The rows of R fall into a few groups, and each row is roughly a mix of its group's hidden directions.
R, 171 rows:
[[  1   8   5 -14 -22 -26 -21  -4 -19  15  -7]
 [ -5  16 -17  22   1   2  23 -29  -1   3  -8]
 [ 18  -6   9  14  -7  31  25   5  -8   7 -10]
 [ 24  15 -12  -1   4   4 -23   0   6  -4 -31]
 [ -1  18 -16   6   5  20  -5  19  13 -18  23]
 [-11 -18 -12  20  17  -3  -6  -4  -1  24  24]
 [ -9   4  -3 -11   8   9  36   1  19 -14 -17]
 [ -5  27  13  -7 -10 -17  32   4  -7  -1 -11]
 [  0 -19  24  -5  -3 -14   4 -24  -3  15 -23]
 [ 10  -4   0  15 -14 -12  -7  10 -22  -3  34]
 [ 12   2  28   4  12 -23  -1   1  13   8 -25]
 [-13  -6  13  19  14   0 -26  18   5  20 -11]
 [  4  26 -12 -13   7   4 -24  26   8  10  -3]
 [ -8  29  -1 -17 -16   8   7   6 -24  16   7]
 [-25 -11   9   1 -13 -23   9  -4  16  20  17]
 [-25   2 -11  11  27  11  21 -10   1 -11  10]
 [ -9 -18  15 -21   3  10 -19  23  -3  -9 -17]
 [  6   7  -7   9 -17 -38  10   6  -4  -5 -21]
 [  5 -23  22  19   3  14   2 -19  19 -13  -2]
 [ -3  32 -12  19   0  -5 -16 -22   0  -9  10]
 [  9 -21  26  26   4  -9   0 -16  -5 -15  -3]
 [ 27 -17 -21  13 -13 -20  18  -2   4   1   2]
 [ -4   7 -26  16  -9  14  16 -29  10   4   4]
 [ 24 -16 -12   3  -7 -17   5 -30   2  -2  16]
 [  3  11  -1 -10 -10 -27 -33 -12   0   8 -12]
 [-13  10   8  -3 -23  31  -1  12   5 -12  18]
 [  0  -1  -6 -23 -14  -3  -1   1 -20  36   1]
 [-16   7   5  -3  16  31 -15 -12  10  17  12]
 [  8   8  -3  37  24   3  13  -1  -7  13   7]
 [ 14   4  19 -26  -2  27  -4  -1  19 -13  -1]
 [  2 -23  23  20  25  -5   0  10  10 -15  -7]
 [ -7  -2 -30  -8  -5   1 -25   8  -7 -27   1]
 [-18   8   3   6 -20  -9   6   5  25  24  18]
 [  8 -15  -7 -30 -20   9  10  -1  23  -8   9]
 [ 19 -18  -4  14 -24   7  13  21   7  17  -1]
 [ -7   5  -2  -6  -2  11   9 -18  -6   0  43]
 [  1   0  15  -1  -8 -12  -9 -31   2  20 -26]
 [ -8  -2  11 -29 -21 -17  -2 -11  14  21  -2]
 [  7  -6  31  12  11 -19  13  -4  20   1 -17]
 [-15   1  16 -11 -25  -5  -5 -11  24  17  14]
 [-11  35 -16 -11  25  -9   1  -7  -6  -7  -1]
 [  0 -23 -16   3   3  14   8 -22 -25  -3 -19]
 [ 11  11 -27   8  -5  15  -2  28  14  -5  15]
 [-10  31   0 -17  -8 -12 -12  20   2   7  18]
 [ -5  25  13   0   5  -5 -10  28  27   0   5]
 [-19 -12  18  -4  13  11  17   6 -31  -8   2]
 [ -5  -3  14  -1  15 -20  -9   9 -12  36   8]
 [-23  37   4 -11   2  -2  -8   9 -13 -11   6]
 [  6 -18  -8  15  28  -3   6 -25  16  11  -9]
 [ 11  25   4  -8  -2   4  -1   2 -28  27  12]
 [-33  -5 -14 -17 -16   5   5  10 -21  -6   0]
 [ -3   6  28 -24  -8  -3  13  16 -17  15   9]
 [ -2 -19 -13 -21  -4   6  19 -12  30  -3  -9]
 [  9  -7   6   7  27  -1  -3 -23   9  -9 -29]
 [ 12 -28  -7  -4  23  -6  -4  14 -14 -18  13]
 [-16   5 -18 -14   4   7  20  25  13 -21  -3]
 [  0 -29  25 -10  11  18  -8  16  -1  11   8]
 [  6 -10  29   7 -22  18 -21  -4  -9  -7  10]
 [  6  30  -3   5   8   1  -1   4   9 -29  22]
 [ -1 -12  -3   6  30 -10  29   8   3   6 -19]
 [-18  27  16  -5  23   7   7 -21   1   3  -8]
 [ 20  20   1  -4 -19  26  16   6   3 -17   2]
 [ -2 -19  -7 -22  21  19   5  22  -4   1  17]
 [ 10  19  36  11  -5 -10  17  -1  -1   8  13]
 [ -3  10   2   4   6  -7  10 -18  11   6  41]
 [ 17  -3  16  -9  -2  33   4  20  -6  11  13]
 [ 10  -4 -27   5  -2 -17 -29  -2 -21   7   6]
 [-13 -10   8 -12  31   9  29   2   7   7  -3]
 [  8  -5 -26  16  -8  -8  -2  26 -25  -3   8]
 [  2   3  12 -24 -25  10  11  -8  12 -20 -17]
 [ 21  33  10 -15  -4  -1   3   7  -2  18  14]
 [-29  22   9   3  10 -20  10   1 -16   9  11]
 [-16  27   3  16 -19   3  -3 -16  16  18  -4]
 [  4   3   2  -9  -2 -33 -13  21 -27   1   0]
 [  0  17  12   4   6  10 -21  21 -21  24  -4]
 [  4  19  -8   6   7 -13  -3   7 -18  34  16]
 [  6  -2   6 -24 -16  18 -16   1   9  -4 -30]
 [  2  35  26  10   1   8  -2  -7 -15   6 -10]
 [-16  39   4  -9   0  -3  -5   5 -17 -12  10]
 [ 16  28  -8   8  -3  -1   3  18 -15  15  23]
 [ 17  24   0 -13 -11   6  13  -6 -17 -13  26]
 [  3  -9  30  -6  24  -7  14  -6 -24   5   6]
 [-13  10  17   4  10  22  -3  19  20 -24   1]
 [ -3   8 -13 -15 -16  12   1 -24 -25  16 -14]
 [ 19 -15 -12  13 -18  -3  -4   9  -8 -24  23]
 [-16  10  -8   0  -5 -12  11  -1 -19  25  28]
 [-24  13 -20  10  10 -22  13   0 -12  19   1]
 [ -8 -21  32   1  -3  -6   3  -6 -22 -14  14]
 [  1   8  13 -21 -26 -15  10  -9  19  18   2]
 [  5   5 -20 -28 -14  -7 -21 -13 -10  10 -14]
 [ 10 -32  -1 -13  15  -2   6  19  -8 -22   0]
 [ 25  -4  -6 -21  12 -11  -6  20 -14  -7 -21]
 [ -3   0  19  -1  -6  -5 -16  17 -27 -25  14]
 [ 18  31 -18  -4 -20  -7  -6  10   5   5  14]
 [  3 -12  24   6 -31  -9 -12  14 -15  11   1]
 [  1  -4 -20  10  -6   5   6 -10  23  35   2]
 [-18   3  15 -20   4   0  11   4 -36   2  -8]
 [  9   8  -8  14 -22 -32 -19   5 -13   8  -1]
 [ -9   9   0   8 -18  -8  29  -1   5 -15  28]
 [-10   0   8 -22 -21 -20   3 -13  15  24   4]
 [  3  27 -22  18   5 -19   0 -11  -6 -12 -16]
 [-15  30   9 -12 -16 -11   9   8   0  -6 -24]
 [ 26  34 -13  -4 -10   8  -6   6  -5  14  -5]
 [-22  -5  13  18  13 -22  -9 -14  18  -8  13]
 [-10 -10   3 -19  -4  25   3  -5 -13 -26 -19]
 [ 13  36 -17   5 -12 -16   0  12  -6  -5   9]
 [ 12   0  43   4 -10   8   9   2  -3  13   9]
 [  7  21 -16 -30  -6  16  -4  10 -16  12   6]
 [ 17 -13   7 -14   7   7 -33  18  10  10  -9]
 [  9  -3 -14  -8 -22  11 -12 -28   0  14 -21]
 [  4  32  -5 -16 -23 -24   4  -2   0   0  -8]
 [ -2   4  25  14   0   0 -26  28  13   0   8]
 [ 11 -34   1  -9  24 -14  11   7  -5   0 -12]
 [ 19  -5  22   9 -15   3 -19 -10  28   1  -9]
 [-22  -3  15 -13   8 -32  -2 -18   5  11  -4]
 [  8  36  10  -7   7  18   9  13   4 -17   7]
 [  9   0 -23  13   4   1   8 -20  16  30  11]
 [  1  -5   1  25  -8 -18  -7  -9 -34   7 -10]
 [-14  -9  -5   6  21 -18  14 -22  -9  13 -23]
 [-13  12   7 -30 -20   6  25  11   3  -5   4]
 [ 24  -2  -7   3 -15 -31   8 -17   4 -11  13]
 [ -4  22  13 -31  21   9   2 -10 -11  -7 -11]
 [ -6  26  11  -2  -9 -17  -7  16 -15  19  20]
 [ -7  21   9  -4  -1  -7  -8  27  29 -11  10]
 [ -5  13  -4   3 -26 -17  -3  21  -3 -27 -12]
 [ -2   7  23   7   5  -6  14   3  38  -9   5]
 [  8 -18  15   3  -8  19 -27  13   3 -11  21]
 [ 17   0 -14  -8 -27  10 -12  13 -11  -3  26]
 [  5 -15  10  14  10 -28  -5 -13  -2  21 -21]
 [-18  -3  -5  13  -6   5   7  -8  38   9  18]
 [ -4  -3  34  33  -7  -6   5  -4   8   5   6]
 [-13  -5  16   1 -12  -7  26   9   0 -19  27]
 [ 14 -16 -31   8  19  -4  10  -9  12  13  11]
 [ -9 -34  -3  -5  10  25 -15 -10   6  13   0]
 [ -2  -5  -8 -28  -8  -5  22 -10  22  21   0]
 [ 10   0 -10   5  -4 -23  19 -28 -22   9  -1]
 [-11 -31  -5 -15  -9  19 -17  12  16  -3   0]
 [ 14 -10 -19  11 -24   5  11  27   1  16   6]
 [  4   2  -3   5 -39   7  -6  -2 -23  15   6]
 [-25  23  -8  -7  11  -5  -4  18  26   0   8]
 [-12  23 -10  -4 -18  -3 -14 -21 -23  14  -2]
 [  2  25  11   9   9  -7 -20 -26 -16 -13   3]
 [ -1  19  -3 -14  -8 -18  19   7 -12  32   3]
 [-19   8  24   8  -5  24  -2   4  -3 -23  19]
 [-24  -4 -26 -13 -11 -18  11   1 -14  -6 -16]
 [ -5   3  10   3  13   9   8  -9  44   3  -2]
 [ -4  -7   1 -21   4  11 -31   5   5  13 -25]
 [  6  -1 -20  30 -16 -12 -10 -11  20 -11  -8]
 [ 18  14  16 -24 -20   2   0  -2  14  18 -16]
 [  4  -8 -20   7 -17  16   1 -17  32   0  12]
 [ -9   8 -12   0 -18  14  23 -26   5 -19  -9]
 [  7  20   1 -11 -30  -1 -11  19 -17  11  11]
 [ -8 -30  22  13  -4  19   4  -5 -15  -5 -13]
 [  9   2  13 -19   3  41  -1   6   3  11   6]
 [  9  19   8  19   9 -17 -12 -30 -13  -6  -1]
 [  0  17 -23  -4   1  -3 -11  13   6 -36   8]
 [-11  -3 -20  24   4   0 -15   3  18 -28   3]
 [ 34  28 -15 -13  -3  -2   1  -2  -6  -9   7]
 [ 20 -35  -3  -1  18 -16  10   6 -11  -2   2]
 [ 25  -2 -11  -7 -17  -2 -21   3 -12 -15  24]
 [  0 -18 -10 -19 -10 -25 -16  -3 -26  -2  -3]
 [  3   8   6 -16  -5  -8  -4 -21   6  29 -26]
 [ -2  22  11 -21   1   4   2   8 -21 -30   6]
 [ 16 -14   2 -18   1 -10   0  15 -35  -6 -11]
 [  2  19  18 -33  -4  13  10   9  15  11  -2]
 [ -4   0   3   7 -15 -24  25 -18 -14 -15  16]
 [  6  15  21  -9   2  17  21   8 -28  13  -1]
 [  3  16  26   0   7   1  -2  16  31  17   7]
 [ 13  25 -21  20  -7  15  16   0  -4  -1  19]
 [  5   0   2 -10 -31 -25  18  -1 -20 -10  -2]
 [ -5 -11  24  10 -17 -21  24  -4   7 -17  -6]]
In each list below, three rows fit none of the groups, and each other row fits one group, some only roughly. Which are they? Name them in the order they come.
  k_793: [  6 -20  -3  14 -17 -28   6 -11 -11 -23   2]
  k_431: [-18   1 -22  -4  22  11  17 -18   1  -3 -21]
  k_920: [ -2 -24  20  27  -4 -14  15   9  -6  15  -2]
  k_410: [ 21   0 -19  12  20   4  -9 -29   1   5  15]
  k_593: [-19   0 -12  15   0 -13  17 -27  -5 -19 -14]
  k_330: [ -6 -24  23   2  14  28  13  -1  -5  11   5]
  k_258: [ -6  12 -39 -15  -8  -1 -16 -12  -4   8  -7]
  k_469: [ -3  14 -30  -4  13  -8  29 -10 -14   1   5]
  k_761: [-16   4  -8   9  19 -11   2  -5 -33  22   0]
  k_874: [ 15 -16  29  25  10   2  10   3  -7   0  17]
  k_411: [ 14 -12   2   7  31  -1 -14  20 -23  -5   1]
  k_717: [ 16 -11  36  -3   3 -10   2  14  22   5  -8]
  k_495: [  6   8  -4  -5  23 -14 -21   5 -28  -5  18]

k_469; k_874; k_411
  k_664: [-10  -2  -3  -4  21  28  -6  10   7   8 -30]
  k_654: [-15  22  -6   8 -10 -11  -4  -5  37   7  -1]
  k_947: [ -2   6  10  10 -21  21  22  -7 -11 -27   2]
  k_959: [ 11  33   5 -12  -7  27  -8  -1 -12   8  10]
  k_283: [ 26 -15 -15  20  14  12  10  15  -4 -10 -14]
  k_955: [ 11 -24  22  14  -3  -8  21  -4   9  14 -17]
  k_463: [ -5 -11  17  18 -14  16 -18   1 -11 -10  27]
  k_12: [ 27  -6 -11   1   1 -15   2  30  15   9 -13]
  k_670: [ -8  31  10   5   1 -13   1  -7 -19 -26   8]
  k_156: [ -1  20  13   3  15   6  31 -11  18 -14  -6]
  k_515: [ 0  8 29 15 -9 26 16  9 -7 -2 14]
  k_822: [ -1 -12  18  41   3   8  16  -1  -4  -3   1]
  k_714: [  7  -3   7  17   6 -12 -35  -4  18 -18   2]

k_654; k_947; k_959
  k_729: [ -4  16  12 -14   2 -31 -15  21 -15  -2   2]
  k_478: [ 16  13  -5 -17 -12  19 -25 -13 -12  -3 -16]
  k_28: [ -9  -8 -13 -11   8  39 -17   6  -5  -4  -9]
  k_362: [ -9  25   0  17  -1   5  29   8  15 -16 -10]
  k_356: [ 23  14  -9  23  12   9 -14 -16  18  13   6]
  k_422: [  8  30   2 -16   8   4   3  13  -3  29 -13]
  k_876: [ -2  -8 -14  25  -2 -15  23 -16 -18 -10  12]
  k_574: [-19  12 -24   1  -4   1  23  15 -10  20  13]
  k_53: [  2   3 -41  -2   8 -16  -8   2  15  10  -9]
  k_772: [  2  -8 -21 -24  -8   9  -4 -17 -28  -3 -14]
  k_474: [-12 -12 -16  -4  35  -6 -13  17  -2 -13   8]

k_362; k_356; k_876
  k_801: [ 8 17 24  3 28 -3 -4  6 25 -8 -7]
  k_953: [ 15  -7 -19 -13  12 -12 -11 -14  19   4 -27]
  k_67: [-4 17  6 12 -5 -6 18 16 16 19 27]
  k_149: [-15   9 -15  12  -1  -4  13 -16  -9 -34 -13]
  k_437: [  3 -15  14  13  15 -10  25  14   1  28  -1]
  k_11: [-15  12   6 -22  13  -8  -7  34   1   8   8]
  k_122: [-15  10  25 -29   7   5  11   5   8  -4  20]
  k_99: [-13   7  -2  25 -13  19 -12 -15  22 -14  -9]
  k_105: [-19 -16  -3  14   7 -32  -5  -2  12 -19   7]
  k_585: [ 16 -18  -8 -25  -9  10  21   6   5  11 -20]
  k_640: [  0  32  10 -16   0  15  22   4 -12 -15   5]

k_67; k_437; k_11
  k_94: [-10 -15  -4   7 -18  27  22  -8  16   5  16]
  k_361: [-16   7  -6   8 -28 -26 -20  -5   0 -12  -7]
  k_651: [ 14   3 -26   3   5 -16 -33   0  12  -7  -8]
  k_58: [-12  -7   0  13  11  13  32 -11 -23   5 -12]
  k_66: [-11 -25  21   4 -20  12   1  22   2 -14  -9]
  k_62: [ 17  19   7  -2   1  15  10 -11   2  37  -7]
  k_677: [  1 -25  26  10  -9  18   4 -25  -4  -8  -1]
  k_631: [ 16  -3  22 -13 -10 -23  -1  -3 -17  17 -20]
  k_42: [ 18  29  -9 -12 -20 -17 -11   1  14   8  -6]
  k_52: [-16  -6  38  24   1  -7  -5  -5  -6  -7  -2]
  k_674: [-24  -1 -22   4   7 -25  11   7 -17   3  16]
  k_787: [-16  -3  -8 -13  29  -5 -21  19 -14  10   7]
  k_453: [  2 -26 -13  14  -2   9 -13   0 -10  34   2]
  k_923: [-13  17  12  27   2  -8   8  10 -28   0  14]
  k_19: [ -2  13  -6  -4  17  19 -22  -6  10  16 -27]

k_361; k_453; k_19
  k_659: [-24 -10  11  -7 -23   6  -7  26 -13  -9 -10]
  k_277: [-24  15   1   6   3   5  14   1  21 -22 -23]
  k_244: [ 11 -14  -2 -25  -7   4 -17  12   9  -8 -30]
  k_710: [-14 -39 -13 -18   3   1  -9   6 -11  -6   7]
  k_133: [ 23 -18  -8  11  -5   1  16  13  27  15   8]
  k_212: [ -8 -12  18  19 -32  -1  15  17   6   4   7]
  k_524: [  8  11   5  18  11  -3 -38  12   4   1  14]
  k_6: [-11  27 -17  -6  13 -15  -4 -22 -20   3   6]
  k_118: [ -7  -4  28  -4  -8  16  20 -14 -25  11   4]
  k_408: [-22   0   2 -12  -3  -7   7  11 -29 -27   6]

k_710; k_133; k_6
  k_735: [  7  15 -15  13 -28   8   2 -18  22  14   4]
  k_262: [  8   4 -12  23 -14   4  -2  24   8 -26  14]
  k_443: [-21  -5   2  -1 -10 -12   7  11  -7 -36  16]
  k_18: [-11   1   6 -10   9 -25   4  30 -19 -15  -5]
  k_496: [  7 -10  -6   7 -16  35 -11 -14  18 -11   5]
  k_402: [-11  30 -16  -8   5 -13  -2  15  15 -22  -2]
  k_353: [ 23  -2  -5  12  -9 -32   3  17  19  -8  -2]
  k_584: [ -4  10   0  -7 -13 -16  23 -17 -20   5  26]
  k_256: [ -5  -1  -6   2 -12 -23  22   5 -22 -22  17]
  k_805: [-12  -7  20  33  -3   0   0  -5   3 -10  25]
  k_269: [ -7  12 -28   3  22   3  21  10 -20   4  -7]

k_262; k_353; k_256
  k_335: [ -3 -14 -24 -26 -19  -8  14 -14 -13   8   2]
  k_883: [ 14  11  12  28   1 -10  -6   8  24  17  15]
  k_37: [  9  15   7   7 -17  13  28   3   0   5  29]
  k_799: [  5  -6   2 -10 -23 -12 -15   7  10  20  30]
  k_267: [  0 -31  12   4  -4 -16  17  22   3  -5 -18]
  k_919: [-12   7  -2   1   7  -7  21 -39 -15   2  -7]
  k_840: [  9 -11 -15   8   0  -8 -40  -2  -8 -16  -3]
  k_633: [ 11   0  -9  -4 -18 -24 -21   0  -5   5  30]
  k_152: [ -7 -39   5 -20  -3 -15   3 -15  -2  -2  -2]
  k_619: [ -1 -10 -13  28 -13  17   5 -14  12 -24  -2]

k_883; k_919; k_619
  k_718: [ 41   9  -9 -14   9   8   2   7 -13  11   3]
  k_522: [  8   7 -16 -21   2 -28  -3 -10  22   4 -16]
  k_877: [ -1   3  16  16  23  20   7  -6 -14  15 -24]
  k_270: [ -9  12  -7 -10   8  -3  15  -4  -8  23 -35]
  k_520: [-14 -22  11 -26   0 -14   6 -18 -21   5   3]
  k_817: [ -8  -1  12  18  12  13  13  -6 -29 -19  16]
  k_127: [  5  12 -30   4  32  10   7   6 -12  -1   8]
  k_331: [  1  24 -31  -6  -2 -16  15   9  -3 -18   6]
  k_945: [ -8 -33 -11 -26   3  -2   6   0 -15 -11  12]
  k_196: [  5   7 -10  27  23 -12   5  -2 -22   3 -21]

k_718; k_522; k_127
  k_342: [ -1 -25  15  10  -4  34   6  12   7   6 -11]
  k_679: [-22   1   9  -6  -3  -2  28 -24 -13  17  -5]
  k_2: [26 20  8  8 -1 -8 -4 34 -6 -3  8]
  k_296: [  8 -10  22  11  25 -14   7 -24  -7 -11 -13]
  k_292: [ 18   6   6  12  20   8  13  30  10 -18   0]
  k_510: [-15  13   4  30  11   5 -10  -1 -15 -20  18]
  k_844: [ -4  30 -20   2  17   4   0   3  12 -26  -6]
  k_871: [-22 -19   3  12 -12 -16   1 -14  -3 -14  27]
  k_394: [-29  12  -1   4 -13  -3   3   4  10   5  34]
  k_716: [ -3  23  20  10 -21 -11  12  -8  19   1  19]
  k_693: [ 10 -10 -15  -6 -12  10  17 -11  36   8   5]
  k_275: [  0  -3   9  12 -26   1 -15   5  29  -6  22]

k_342; k_716; k_693
  k_137: [10 -4  6 14  5 20  7 -3 17 32 18]
  k_389: [ 13  19 -28   4 -14   8  -1 -22  17  -3 -12]
  k_358: [-10   5 -20 -11   4  17 -29  24 -11  -4   0]
  k_412: [  3  23 -23  -3  19  13  -5 -14  -3   0  26]
  k_360: [-17  24   4 -11  15   4   8   1  -2 -31 -14]
  k_336: [ 14  15 -10   5   4  -2 -23 -23 -14  -3 -26]
  k_872: [-14   2   3   3 -12 -12  -7  -9 -41  -8 -10]
  k_935: [ -8 -22  15  10 -13 -12  -5 -31   9  10 -12]
  k_169: [ 22   9   0   0 -23  -9 -17  17  17   2 -21]
  k_555: [-15 -11  13 -16  -1  11  10 -24  -9   8 -28]
  k_416: [ 15  10  15  35 -13   6  16  -1   3  -4  16]

k_872; k_169; k_416
  k_824: [ 25   8  14   4 -22 -12  -8   5  -5 -10  27]
  k_293: [ -8  12   4   2  16  39  -8  10  -8 -16  -5]
  k_922: [ 18   9  23   0  -2 -11   7   9  13  12 -32]
  k_45: [ -9  -5  29 -27 -13 -20   1  15   0  -3   1]
  k_199: [ 11  19 -14   8  14  12 -11   6  -7 -34  -9]
  k_821: [  9 -23  23  -9   0 -11  17  15 -14 -11 -18]
  k_751: [-18  -5  -2 -18   5 -12  12   1 -21  32   1]
  k_47: [ 35 -16   5   6  -3 -10  -2  23 -12  -3 -13]
  k_323: [-20  13 -13 -19 -18 -19  -5 -21  -7   6 -11]
  k_312: [ 31  24  12   0   4  13  -1  21  -9   3 -10]
  k_502: [-15 -20 -14 -14   2  22  17 -12 -18   8 -13]
  k_29: [ -5   3  14 -39 -15  14  -7  -3   2  -9  15]
  k_632: [ -6   0 -10 -14 -32 -20  -5   2  -6 -22 -14]
  k_80: [-11 -30 -18   5   1  13   3 -25 -13 -13   1]
  k_161: [-10 -39 -10 -16  -8  -5  -3  11  -9 -15   0]

k_751; k_632; k_161
  k_766: [ -7  20 -12  32 -19 -11  -7 -15  -6   2  -7]
  k_721: [ 17  32   9  16  11   5  -8   5   2  12 -21]
  k_988: [ 21 -14   8  -5 -37  -4  16  10  -5   1   1]
  k_20: [ 20  26   5   0 -15 -26   0  17  11  -7   3]
  k_884: [  2  10  15 -12 -10  -6  11 -34  -5  20 -15]
  k_458: [-29  -3  10 -16   4   8  14  15  24   2 -15]
  k_657: [ -3  35  -6 -13  13  -2  -7 -14 -22   6  13]
  k_347: [ -3  14  15   4  -9 -22  13   3 -15  18 -27]
  k_346: [ 6 27 19  0 17 20  1  3 20  8 14]
  k_287: [-33  12   7  -3 -14 -15  10  17 -19  -3  -7]
  k_900: [ -1  13   9   6  -4  29   8  14 -18 -17  23]
  k_166: [  8  11 -19  12  36   6  -5 -20   5   2  -1]
  k_702: [-23   2  29  -4 -24  12  10  -3   2 -11  14]

k_766; k_884; k_702
